Each path is a new rotation, seen through one point. The rows after it are directions, each followed by how far the rotation turns it, in degrees a step (0 if it stays put).
Each turn is a multiple of 5 degrees from 10 to 175, or 0.
Each row of a path follows its step; steps can be skipped.
Path 1:
step 0: [-1.82  3.34 -0.34  0.28 -0.08  2.31 -1.46  2.17 -0.58 -1.09  4.80  3.35
  1.10  2.99  3.60  1.16  0.03  0.27 -0.23  1.28 -0.54  0.71  1.48  2.12
  1.38 -0.93 -0.04 -0.01  0.39 -3.42  0.87 -1.88 -2.44 -1.43 -0.53  3.34
  1.03 -1.47 -0.83  1.37 -0.74 -1.13 -3.30  3.37  1.91 -2.82  1.78  2.85
 -0.37  1.42  5.26 -3.15 -3.88 -0.54 -0.39 -1.25  0.36 -1.05 -2.01]
step 2: [ 0.32  0.15  1.76  2.23  1.69 -0.62  0.61 -3.75 -2.55  0.33  3.84  0.45
  2.40 -1.39 -2.19 -3.00  1.06 -0.71  0.20 -3.25 -1.25  0.70  1.25 -1.74
  0.78 -1.11 -1.31 -3.04  2.22  1.02  1.48  0.44 -1.17 -0.47  0.47 -3.79
  4.57  2.77  0.71  0.53 -2.83 -0.96  1.72  0.55 -2.34 -1.35 -1.86  0.17
  2.65 -0.18 -4.04 -3.12  1.22  3.89 -0.70 -0.25  3.09  1.53 -3.70]
step 8: [-1.42 -1.00 -1.12  3.81  0.63  0.44  0.38 -1.77 -0.71 -2.68 -0.71  0.35
  3.59 -3.17 -0.57 -0.67 -1.00 -1.62  1.12 -4.70 -2.97 -0.16  1.42 -1.77
  1.66  0.86 -1.43  0.75  1.55  3.07 -0.01  1.62 -1.09 -2.95  1.26 -1.79
 -0.04 -5.13  2.50 -1.10 -1.60  3.77 -0.30  3.63 -0.83  0.74 -1.93  3.60
  0.25 -1.90 -1.03  1.20  4.59  1.45 -0.02 -1.10 -0.06  2.09 -0.13]
step 10: [-1.62 -2.52  1.36 -3.58  2.39 -1.01  1.44 -1.24  1.07 -3.36  0.18  0.97
 -0.24 -2.12  3.93  0.06 -2.23  2.97 -0.51  0.98  1.21  0.63 -1.62  3.79
 -3.60 -3.71  1.93  2.68  1.01 -1.77 -1.51 -2.34  3.48  0.71 -1.26  2.84
  1.83 -0.57  4.93  0.20 -1.92 -0.69  1.51 -0.86 -0.24  0.66  1.71  3.41
  2.39 -1.70  0.95  1.33 -1.14 -1.87 -3.33  0.97 -0.38 -0.76 -0.69]
step 11: [-2.29 -1.58 -1.70  2.84  0.65 -0.43 -1.84  2.92  0.59 -3.40 -0.35  0.11
 -1.22  2.80  0.63 -1.19  2.83  1.53 -0.65 -1.75  1.07 -2.21 -0.21  1.79
 -3.34 -1.83 -3.47  2.86  1.33  1.78 -0.72 -1.40 -2.14  0.83  2.12 -3.61
  0.20  3.78  2.35 -1.61 -3.88 -1.48  2.20  0.50 -0.36  1.25 -4.19 -3.98
  1.29  1.45 -1.77 -0.55  1.78  1.55  2.82  2.22 -0.71  1.00 -0.96]
step 18: [-0.18 -1.60  1.97  0.83  0.24 -0.50  1.95  0.09  1.75  2.23  1.13  0.94
 -0.12 -0.95 -2.16 -0.25 -0.31 -1.23  1.29 -2.93  0.78 -3.22  2.55  1.17
  0.16 -0.71  0.52  1.49 -1.53  3.37  1.03  0.32 -0.42 -5.21 -0.68  2.08
  2.13 -0.02 -2.45 -1.74 -1.97 -1.40 -4.67  2.58 -1.29 -1.59 -3.42  0.71
 -3.74  1.87  2.51 -5.27 -2.61  0.07 -0.25 -2.41  0.67 -0.85 -3.42]
step 23: [ 1.55  0.05 -1.76  1.58  0.51 -3.43  1.85  2.06 -2.80 -2.77  1.09  2.83
 -2.05 -0.75  3.47 -0.05  0.08  0.53 -3.75  0.91  4.13 -1.93  2.24  4.45
 -1.71 -2.69 -2.49  1.14  3.37 -2.75  1.53 -0.19 -0.57  0.14 -1.93  1.26
  0.78  1.51 -0.08 -1.00 -1.16 -4.10 -2.54  1.11 -0.07  2.59 -1.50  2.38
  3.33 -2.34 -0.78 -3.08 -0.92  1.98  1.83 -0.84  1.56  1.14 -0.05]
step 29: [-1.71 -3.95 -1.64  1.78  0.10  0.17 -1.61 -2.19 -4.91 -4.29  1.06 -3.26
  0.68  1.15 -1.22 -0.16 -0.08  0.71  0.04  1.24  2.55  0.82  0.56  2.45
 -2.83 -2.88 -0.90 -1.21  1.62 -1.10 -1.20 -0.41 -0.52  2.35  2.84  0.22
 -1.15  2.41  1.47 -0.03 -0.66 -2.49 -0.71 -1.33 -4.40 -0.39 -2.15  4.28
  1.97 -4.06  0.27  1.77  0.65  2.43  0.00  1.19 -2.14  2.31 -2.09]
step 30: [-1.76 -1.64 -2.12  3.00 -2.09  0.08 -2.98  1.12  0.23  2.66  1.78 -1.08
  0.82  0.95  1.10 -0.55  1.82  1.16 -0.48  0.40 -0.90  4.23  1.12  3.07
 -0.51 -1.11  1.52  3.76 -3.69  1.71 -0.33 -0.90 -3.77 -3.61  2.82 -0.67
  1.29 -0.71  1.96 -0.67  0.41  0.18 -2.09  0.23  2.40  0.98 -3.87 -1.61
  1.84  5.36  0.09 -2.08 -2.30 -0.25 -0.94 -2.08 -1.58  1.39 -2.12]
Directions:
[-0.64 -0.13  0.35  0.83  0.46 -0.07 -0.57 -0.35  0.24 -0.44  0.62 -0.55
 -0.26  0.02 -0.01  0.18  0.32 -0.20  0.21  0.69 -0.50 -0.07 -0.03  0.26
 -0.50  0.63  0.91 -1.04 -0.07  0.49  0.60  0.66 -0.49  0.54  1.48  0.64
  0.38  0.20 -0.89  0.31  0.33  0.06  0.33 -0.71  0.20 -0.66  0.08  0.22
  0.49  0.55  0.24 -0.77 -0.77  0.18 -0.14  0.54 -0.36 -0.15 -0.68] | 25
[ 0.03  0.93  0.14  0.73 -0.45 -0.62 -0.34  0.62  0.37  0.00  0.61 -0.93
  0.13  0.42 -0.53 -0.05 -0.56  0.40  0.03 -0.84 -0.36  0.05 -0.12  1.07
 -0.01 -0.43  0.21  0.65 -0.04  0.41 -0.48  0.10  0.60 -0.32 -0.08 -0.38
 -0.67 -0.04 -0.81 -0.55  0.58 -1.00  1.09 -0.02 -0.32 -0.06 -0.22  0.74
 -0.58  0.03 -0.26 -0.27  0.28  0.79  0.18  0.23  0.87 -0.78 -0.13] | 155
[-1.01  0.50 -0.15 -0.48 -0.28  0.50 -0.70  0.41 -0.38  0.04  0.40  0.04
 -0.36 -0.67  0.88 -0.66 -0.48  0.15  0.24  0.23  0.16 -0.39  0.01 -0.99
 -0.13  0.20 -0.42  0.72  0.11 -0.84  0.07  0.93  0.35  0.85  0.74 -1.07
 -0.58  0.13 -0.73  0.06 -0.34  0.49  0.63 -0.06 -0.23  0.30 -0.47 -0.01
 -0.54 -0.95 -0.13 -0.29  0.20 -0.27  0.43 -0.22 -0.17  0.42 -0.94] | 85
[-0.22  0.79  0.61  0.49  0.61  0.08  0.80  0.26 -0.08 -0.60  0.81  0.03
  0.63 -0.53 -0.50  0.67 -0.58 -0.27  0.39  1.12 -0.81 -0.16  0.60 -0.60
  0.11  0.31  0.16  0.13  1.06 -0.18 -0.66 -0.98 -0.30 -0.01  0.10 -0.48
  0.15  0.03  0.28 -0.18 -0.67 -0.83 -0.43 -0.10  0.34 -0.10 -0.21  0.60
 -0.36 -0.60 -0.49  0.79 -0.70  0.20 -0.74 -0.47 -0.11  0.13 -0.25] | 175
[ 0.93 -0.54  0.45  0.28  0.71  0.59 -0.33 -0.49 -0.25  0.43  0.14  0.04
  0.07  0.34  0.81 -0.29  0.24  0.39 -0.54  0.12  0.39  0.59 -0.14  0.48
  1.55 -0.54 -1.01 -0.42  0.11  0.14 -0.30  0.06  0.25 -0.08  0.55 -0.04
  0.17  0.34 -1.07  0.69  0.20 -0.16 -0.39 -0.70 -0.61 -0.32  0.11  0.23
 -0.39 -1.22  0.08  0.86 -0.44  0.15 -0.58 -0.08  0.10 -0.59 -0.16] | 110
